In the rows, zero is written as 128.
Each named turn below is shown by a few rows before and after it. Which turns, in which order, take the first row of each later pair to the second? The first pair is answered.
zemo:
[137 103 123 137 165 126 136 163 141  99 110 125 137 144 121 110 149 149
 172 146 100 131 131 156 121 103 117 138 120 132 136 128 138 126  84] |-> [141 106 134 116 163 122 152 149 142 103 124 134 149 132 120 132 145 145
 176 154  86 138 140 153 125  99 127 126 113 126 123 126 126 123  90]
[133 139 146 157 132 148  96  92 129 145 138 109 140 147 131 130 134 121
 143 103 131 131  62  97 116 111  92 119 137 137  96 148 140 133 148] |-> [124 135 140 174 130 149  93 125 141 132 117 108 130 141 125 123 144 131
 149 101 141 134  59 107 108 122  86 123 138 133 108 145 147 138 146]
[143 106 101 144 151 109 134 163 119  82 100 115 155 140 126 130 173 159
 159 139 126 123 148 167 129  75 130 139 134 130 161 153 135 150 109] |-> [149 107 114 125 146 100 152 148 121  84 116 125 167 128 123 154 170 155
 166 148 110 133 159 165 134  72 140 126 124 122 147 154 122 149 115]
[132 130 121 132 106 117 122 114  79 147 116 115 107 134 139 111 109 137
  83 128 135 100 131 131 140 140 132 144 140 136 145 142 135 126 104] |-> [126 123 120 148 105 117 126 150  95 131  95 120  98 123 131 112 122 150
  97 132 143 110 134 144 131 154 124 147 139 127 155 135 142 132 106]
gito:
[104 151 136 128 124 168 119 110 124 127 144 127 102 152 114 135 131 105
 107  84 155 118  77 108 140 154 138 113 119 149 156 155 126 131 123] |-> [124 151 127 138 160 152 134 106 123 132 120 131 126 157 117 120 148 109
 131  84 165 111  73 121 157 132 130 137 139 158 146 158 117 134 111]
[149 120 134 111 117 102 154 105  91 157 134 122 134 120 142 127 123 111
 108 125 138 101 151 136 145 132 149 138 159 127 113 123 121 130 131] |-> [139 120 138 105 101 110 147 105  93 156 145 121 123 118 140 133 114 107
  95 126 133 106 153 131 137 144 150 127 148 125 117 120 126 129 139]
[130 127 119 141 130 103 127 108 114 136 116 136 103 107 143 132 122 121
  97 123 145 123 168 144 138 143 163 134 115 125 136 134 104 128 117] |-> [121 130 130 133 116 121 110  87 124 141 136 132 107 108 145 147 111 107
 100 124 146 130 141 124 125 155 156 114 103 124 126 137 109 128 132]
mub:
[127 113 127 138 126 126 129 139 189 120 103 156 134  90 105 159 145 154
 162 145 147 121 144 158 143 135 113 121 107 121 137 118 110 133 132] |-> [139 117 136  99 128 135 124  72 166 142 150 150 149 110 114 169 119 135
 144 142 111 116 142 130 149 106 130 104  98 130 121 128  98 122 131]
[125 143 135 148  97  98 155 163 145 120 104 150 117  77 134 147 145 129
 132 136 159 123 159 145 137 167 131 132 134 119 135 117 133 141 142] |-> [138 143 142  96 103 115 142  75 113 147 172 136 134 111 146 154 109 103
 105 132 112 116 151 108 144 125 151 111 119 133 114 132 119 124 143]
[155 153 161 109 113 111 134  97 143 163 133 150 132 101 129 143 117  75
 126 131 129 121 108 115 135 142  94 145 178 122 122 146 137 102 139] |-> [141 137 145 114 125 145 102 100 137 149 135 127 109 137 125 112 111  78
 115 119 113 118  83  98 118 124  89 145 169 137 142 154 160  98 130]
lag:
[148 124 140 113 156 108 156  89 130 140 151 136 188 129 142 150 116 126
 122 130 120 141 136 114 167  97 139 142 108 113  95 162 105 106 115] |-> [140 130 146 108 136 111 147  81 128 147 163 134 177 125 143 159 104 121
 104 128 122 139 139 108 162 112 143 133 105 109  96 162 108 102 124]
[ 99 129 122 137 122 184  81 116 134 123 128 114 105 168 148  98 110 111
 114 116 142 131  82  85 110 138 106 115 110 137 141 131 165 136 130] |-> [ 98 130 125 142 121 186  85 130 146 115 119 115 107 162 143 106 116 115
 126 121 147 138  80  90 104 146 100 113 107 134 141 129 165 139 134]
[123 132 109 124 118 115 135  84 140 163 169 123 143 134 140 130 109 142
 139 110 137 121 141 109 135 143 118 139 126 152 115 126 130 108 119] |-> [115 132 114 128 104 117 133  93 147 160 168 126 140 124 139 139 108 141
 141 114 143 126 139 108 130 157 114 133 121 146 117 123 131 110 125]
Now pairs of rows:
Between the rows of a pair lie two turns.
[119 131 150 125  82 146 122 171 128 128 107 146 110 121  98 137 115 139
 140 126 117 147 137 155 130 137 117 135 120 126 125 119 156 110 158] |-> [142 143 161 108 101 135 133 120 122 151 124 151 153 127 107 151 113 124
 159 132 114 147 124 146 148 118 113 134 127 133  93 128 135 107 161]  mub, gito
[110 113 118 126 130 157  93 119 118 112 144 120  91 165 111  98 107 118
 102 111 140 122 153 158 114 126 127 112 134 140 158 110 141 120 144] |-> [110 122 127 131 131 168  82  99 134 120 149 122 114 163 112 114 108 108
 128 116 156 130 116 142 109 130 107 100 132 143 136 113 141 127 159]  gito, lag
[130 126 109 150 148 107 141 132 110 143 104 123 145 120 141 117 135 120
 122 115 146 106 143 159 154 125 122 173 162 140 132 124 132 142 117] |-> [102 120 124 132  98 120 135 155 116 128 126 124 106 100 130 144 117 120
  91 118 123 120 169 152 131 158 141 142 132 120 147 119 140 137 133]  gito, zemo
[160 127 105 123 151 120  97  78 139 134 131 130 138 122 144 106 117 125
 157 128 124 101 134 113 131 122 127 113 139 156 132 141 134 110 130] |-> [150 124  97 136 142 124  86  94 139 130 120 126 122 124 145  93 117 131
 148 122 135  97 132 115 126 133 123 118 142 156 144 139 146 109 130]  zemo, lag
[112 123 112  91  91 141 145 150 128 104 141 120  92 115 114 129 118 132
 103 126 109 145 159 144 117 128 156 109 118 112 155 141 135 123 110] |-> [102 129 114 116 103 171 115 146 161 102 127 116 115 122 112 134 128 123
 149 128 144 155  88 126 100 136 115 101 117 122 140 142 151 132 128]  gito, mub
[138 141  77 168 128 122  87 107  86 158 136 100 104 153 140  53 108 115
  98  96 144  76 123 106 134 145 130 143 155 155 155 123 151 148 127] |-> [121 153  99 174  75 109  98 143 115 153 131 115  89 102 131  96 109 115
  96 108 171  92 144 118 124 205 130 123 144 127 156 108 148 155 156]  mub, gito
[122 111 130 113 129 150 127 121 138 115 111  97 133 117 136 138 140 151
 149 129 117 144 101 130 134 125 134 120 126 130 120 120 148 125 122] |-> [126 112 130 103 133 148 130 109 133 119 119  96 137 121 137 137 137 149
 145 129 111 143 104 126 137 120 138 120 125 133 116 122 144 124 120]  zemo, lag
[141 124 118 109 151 115 169 130 116 117 129 128 146 132 124 119 128 145
 125 131 100 118 179 146 143  93 157 146 130 139 144 130 113 119 109] |-> [115 128 121 102 116 144 130 113 110 122 163 112 116 141 129 121 100 133
  87 120  95 116 164 117 123 115 159 125 113 141 154 135 132 112 126]  gito, zemo
[113 107 149 135 120 127 119 138 111 136 125 122 162 142 143 131 108 116
 126 124 137 131 103 124 142 148 131 101 118 129 122 113 154 148 111] |-> [123 108 148 134 133 115 130 134 106 139 116 126 170 142 146 125 115 119
 132 124 139 126 110 135 152 137 132 113 128 131 116 114 148 148 103]  gito, mub
[119 124 132 122 110 105 160 142 146 106 111 126 145 100 133 148 141 142
 144 141 128 138 141 136 142 152 121 106 132 121 135 116 114 134 129] |-> [123 131 140 102 106 109 148  97 134 125 141 119 156 112 140 154 123 125
 129 137 118 134 131 116 145 142 125  94 128 128 123 122 108 127 136]  gito, zemo
[123 106 132 128 128 138 162 125 128 107 116 148 123 135 127 129 139 144
 145 146 104 121 162 139 146  89 134 118 100 102 116 121 131 144 139] |-> [126 110 128 124 133 141 149 100 107 124 127 137 125 149 135 113 126 138
 125 138 103 107 159 130 152  78 136 123 107 110 117 125 133 138 134]  lag, zemo
[144  96 135 123 107 147 137 109  94 118  74  73  81 161 107 119 157 130
 134 135 142 126 140 117 114 128 103 145 124 155 117 132 144 147 117] |-> [160 109 152 100 101 126 157  74  88 140  97  85 107 148 113 145 147 116
 131 141 134 126 156 114 130 127 113 135 126 148  94 134 121 144 126]  mub, mub
[133 113 104 143 155 141 138 177 145  82  89  98 104 144  99  71 132 147
 160 135 114 121  96 142 133 105 101 133 139 130 129 159 151 113 124] |-> [120 109 106 125 127 150 122 162 121  89 122  86  74 149 102  68 103 140
 109 126  91 113 118 126 126 110 123 120 124 130 147 160 159 102 124]  lag, gito
[118 131 140 157 137 142 119 134 152  96 116  99 110 139 120 135 134 120
 142 111 151 136  93 121 122 155 137 124 105 158 156 110 137 131 138] |-> [129 127 148 145 147 133 143 137 159  88 113 111 126 129 113 154 144 125
 163 120 135 148 103 130 126 144 139 120 100 152 147 109 125 133 135]  lag, zemo
[106 129 115 166 108 144  80 151 129 112 116 117  92 128 124 113 135 131
 116 118 149 115 117 128 125 154 118 134 138 138 144 124 137 119 137] |-> [114 133 136 157 110 146  99 142 160 107 121 133 126 110 116 155 144 127
 160 136 149 141  98 125 122 156 107 114 129 129 117 123 123 125 151]  zemo, gito
[150 130 114 121 130 127 171 112  99 137 129 131 129 124 130 117 125 138
 112 124 122 112 148 134 161 102 150 139 139 136 126 126 106 119 122] |-> [136 133 110 133 112 136 149 117  95 140 128 120 108 127 135 102 118 136
  89 114 138 102 139 128 154 118 146 140 140 138 138 126 121 118 127]  lag, zemo
[120 102  96 156 151 100 131 130 163 125  58 146  82 165 138 100 170 149
 132  92 134 133 106 103 105 114  68 163 133 167 146 105 138 103 104] |-> [103  95  96 146 125 109 126 146 159 116  70 142  51 159 134 105 159 152
 104  93 118 137 126 101  93 128  83 152 116 159 162 101 145  98 107]  gito, lag
[100 106 113 141 150 163  97 124  94 103 134 120 107 172 107  88 117 117
 116 128 158 104 136 107 112 116 157 163 135 160 155 159 127 140 130] |-> [117 119 124 157 151 117 140 153 107 106 100 144 127 130 106 106 143 126
 140 139 188 104 168 141 134 137 155 182 157 144 145 147 106 147 131]  mub, lag
[132 117 119 140 135 120 131 144 128 120 126 123 117 135 130 118 134 133
 119 128 136 117 143 142 135 121 127 147 137 134 133 131 131 130 116] |-> [138 119 122 128 136 121 130 119 118 130 144 121 123 141 134 121 125 125
 112 128 123 115 144 135 139 112 134 141 134 138 128 133 124 126 117]  mub, mub
[126 120 158 160 150 115 124 143 148 105  95 145 166  93 117 170 150 126
 191 155 157 161  86 160 115 143  82 121 135 115 108 131 114 134 126] |-> [136 127 150 132 163 132  86  51 100 142 149 116 175 144 140 139 113 100
 144 136 133 132  65 119 126 102  94 121 139 143  99 151 114 116 118]  mub, zemo
[115 136 141 156 103 131 129 147 121 144  94 142  94 132 148 123 129 102
 131 129 168 111 126 120 131 140 136 140 132 134 123  92  99 126 136] |-> [116 141 143 157 106 136 125 136 124 147  97 142 104 135 151 127 128  95
 139 131 171 114 114 114 130 138 130 136 130 137 114  92  96 128 140]  gito, gito
[118 113 125 137 142 137 142 140 141 119 110 148 127 134 134 133 134 136
 143 141 138 147 145 135 129 127 131 126 136 118 146 125 121 132 108] |-> [125 121 131 118 138 130 148 107 131 133 133 149 136 134 140 142 122 123
 132 140 127 143 153 126 140 121 140 118 134 118 133 129 110 127 110]  mub, lag
[118 135 138 138 118  98 150 135 156 116 115 158 158 105 125 165 145 122
 172 153 134 146 138 146 138 141 103 111 135 120 107 124 122 138 144] |-> [116 120 128 131 116  90 162 161 136 102 112 155 124 110 121 145 141 137
 141 148 108 136 183 161 140 133 128 122 133 116 136 123 123 132 123]  lag, gito
[123 136 142 104 111 144 122 116 110 141 140 100 120 142 133 112 100 121
 104 117  99 131 105 124 142 137 129 129 124 114 148 123 122 133 138] |-> [117 137 141 126 112 151 114 135 131 134 118 103 125 136 130 113 115 122
 130 118 124 137  79 128 134 153 108 130 127 114 146 120 131 142 145]  mub, gito
